One turn sends every row of this set to another row. A few are shown first. Where does it send the rows asked after them?
vure: 0.02	1.90	1.25	-1.42	0.34	1.30	-1.85	0.51	2.98	0.71	0.59	-2.13	-0.85
Nuf: 0.21	1.44	1.22	-2.27	-1.41	2.70	-0.27	-1.28	2.03	-0.13	-0.25	-1.09	-1.71
geva: 1.71	3.11	0.32	1.57	-0.58	0.90	-2.72	-1.16	0.58	-0.76	0.01	-3.26	0.31
luz: -0.47	0.85	0.26	1.34	-0.98	2.81	-3.15	-1.10	-1.66	-0.40	1.64	-1.16	0.37
tinaf: 1.17	1.01	0.22	2.14	-2.42	0.92	-3.23	-0.95	-0.94	-1.10	0.97	-0.91	-0.27
Bodo: -0.25	-0.13	1.50	1.01	2.57	-0.95	0.53	-1.50	-0.92	0.25	0.21	-0.93	-1.62
Pilo: 1.95	0.36	-0.17	0.54	-2.38	0.33	-3.32	-0.92	-1.43	-0.96	0.05	-3.03	0.74
piba: 0.55	0.34	2.99	-0.03	-1.46	-1.48	0.27	-0.42	0.47	-0.01	0.33	0.57	2.71
fave: 0.06	1.72	0.79	1.03	-2.53	0.31	-3.15	-1.81	-0.73	0.70	0.88	-3.59	1.28
mave: 0.26	-0.17	2.42	1.46	1.96	-2.23	0.03	-1.15	-0.24	-1.04	-0.33	-1.38	-0.26
zol: -0.58	2.42	-0.12	-0.38	-1.54	-0.01	-2.97	-0.73	-0.21	-0.95	0.81	-3.92	1.62
Zad: 0.32	0.18	-0.13	-0.29	-0.98	2.22	-3.24	-1.11	-2.18	-0.24	0.74	-3.30	1.36
zop: 0.05	0.87	2.03	0.59	1.75	-1.97	0.78	-1.05	-0.12	-0.98	0.08	-3.62	0.23
Nedo: -0.16	0.11	0.66	1.33	-1.47	0.94	-3.85	-2.29	-1.60	1.57	0.52	-1.01	0.32
Poras: 0.55	-0.31	2.76	-2.17	-1.02	1.21	-1.90	-1.07	2.13	-1.55	-1.70	-0.67	0.77
gol: -0.27	0.22	-0.57	0.51	-0.52	0.48	-3.93	-1.42	-1.27	0.47	0.19	0.52	-0.88
ziv: -0.23	2.52	1.43	0.15	-0.39	1.48	2.84	-1.13	-0.71	-1.06	0.35	-1.02	0.00
kav: 0.23	0.40	1.08	-1.54	-1.07	-0.40	1.45	-1.34	-2.62	0.09	0.47	-0.75	-2.04
zuvam: 0.94	-0.25	1.59	-1.48	0.69	0.14	-3.13	0.39	2.51	0.49	-0.88	-0.98	-0.38
Veki: 1.06	0.43	0.26	0.69	1.41	2.08	-3.86	-1.80	-1.01	0.48	-0.77	-1.29	0.29
sef: -0.48	0.84	2.62	-0.59	0.50	0.90	1.59	-0.93	-1.03	-1.94	-0.74	-1.56	2.58
muf: 1.62	0.71	0.63	-0.15	-0.66	0.11	2.13	-1.46	-1.37	-0.39	-1.15	0.24	-1.41
nemor: -0.05	1.12	-0.06	0.46	-1.87	1.22	-3.00	-2.27	-1.56	1.97	0.93	-2.85	0.07
Kenus: 1.01	-0.37	1.58	-2.12	-1.14	1.67	-1.42	-1.43	1.68	-0.28	-1.48	0.41	-1.56
des: -0.24	1.21	2.47	-0.49	-0.79	-1.37	2.40	-0.63	1.55	-0.60	0.03	-0.74	0.25
Pef: -0.60	-1.06	1.82	-2.22	0.94	-0.21	1.79	-1.23	-0.20	0.90	-0.78	-0.33	0.28
lipuf: -0.81	2.03	-1.48	-0.67	-0.74	1.50	-2.53	-1.36	-1.24	0.97	1.23	-2.43	-0.86
Dimit: 0.67	1.76	1.75	-1.44	-1.91	-0.87	1.64	-0.45	0.35	0.70	0.99	-2.28	2.26
Geb: 0.01	0.72	1.53	1.86	-2.16	0.02	-4.03	-1.87	-0.78	0.32	0.47	-1.73	1.49
dumel: 1.34	-0.96	1.79	-0.81	0.17	-0.42	0.91	-1.28	-1.66	-1.29	-2.24	-0.29	1.21
Bipa: -0.74	2.19	2.15	-0.93	-1.53	-0.38	1.90	-0.77	-1.53	-1.32	1.49	-2.20	-0.38
bedeg: 0.31	0.71	0.60	-2.12	-0.80	0.63	1.73	-1.04	-1.00	2.58	1.04	-0.92	0.48
Mabep: 0.03	0.61	0.79	0.87	-1.26	-1.07	-4.43	-0.84	-0.26	-1.51	-0.27	-0.95	1.57
mito: -1.26	-0.17	2.99	-0.64	0.60	-0.43	1.61	-0.84	0.87	-0.32	-0.11	0.58	1.00
Zupa: 0.72	1.76	1.39	2.19	0.61	1.39	-3.83	-1.23	0.31	-1.11	-0.25	-1.32	1.25
rop: -0.30	1.47	2.44	-2.32	-1.26	2.25	-0.78	-0.90	2.46	-1.39	-0.43	-2.19	0.63
Zazuv: -0.11	-1.32	2.55	-1.25	-0.24	-0.99	-0.04	-1.18	-2.77	-0.93	-0.46	0.34	-0.05
pib: 0.20	-0.71	1.82	-0.75	-0.36	0.02	0.36	-1.03	-0.84	1.84	0.43	1.91	0.90
fepan: -0.41	0.90	1.14	0.09	2.37	-0.58	1.29	-1.41	-0.83	0.25	0.58	-3.18	-1.10
Gilu: 2.06	1.68	-0.86	0.11	0.26	1.58	-2.78	-1.69	-0.69	0.76	-0.57	-3.24	-0.68
nepo: -1.07	0.47	3.61	-0.63	-0.68	-0.93	0.48	-0.63	-1.64	-2.32	0.51	-1.10	1.62
dop: 0.88	0.77	0.76	-1.39	0.30	0.80	-2.25	0.27	2.50	1.25	-0.14	-0.97	-1.94
temap: 0.43	0.29	1.24	-2.11	-0.50	-1.19	2.58	-0.96	0.50	0.56	-0.58	-1.68	-0.42
vov: 0.00	0.89	2.08	-1.50	0.69	0.66	-2.68	0.64	2.94	-0.05	-0.16	-2.14	0.66

luz goes to -> Zad
Pef goes to -> temap
Dimit goes to -> piba
Now find these:
Nuf goes to -> rop
Nedo goes to -> nemor
mave goes to -> Bodo
muf goes to -> ziv
Veki goes to -> Gilu
vure goes to -> vov
Zazuv goes to -> kav
Mabep goes to -> gol

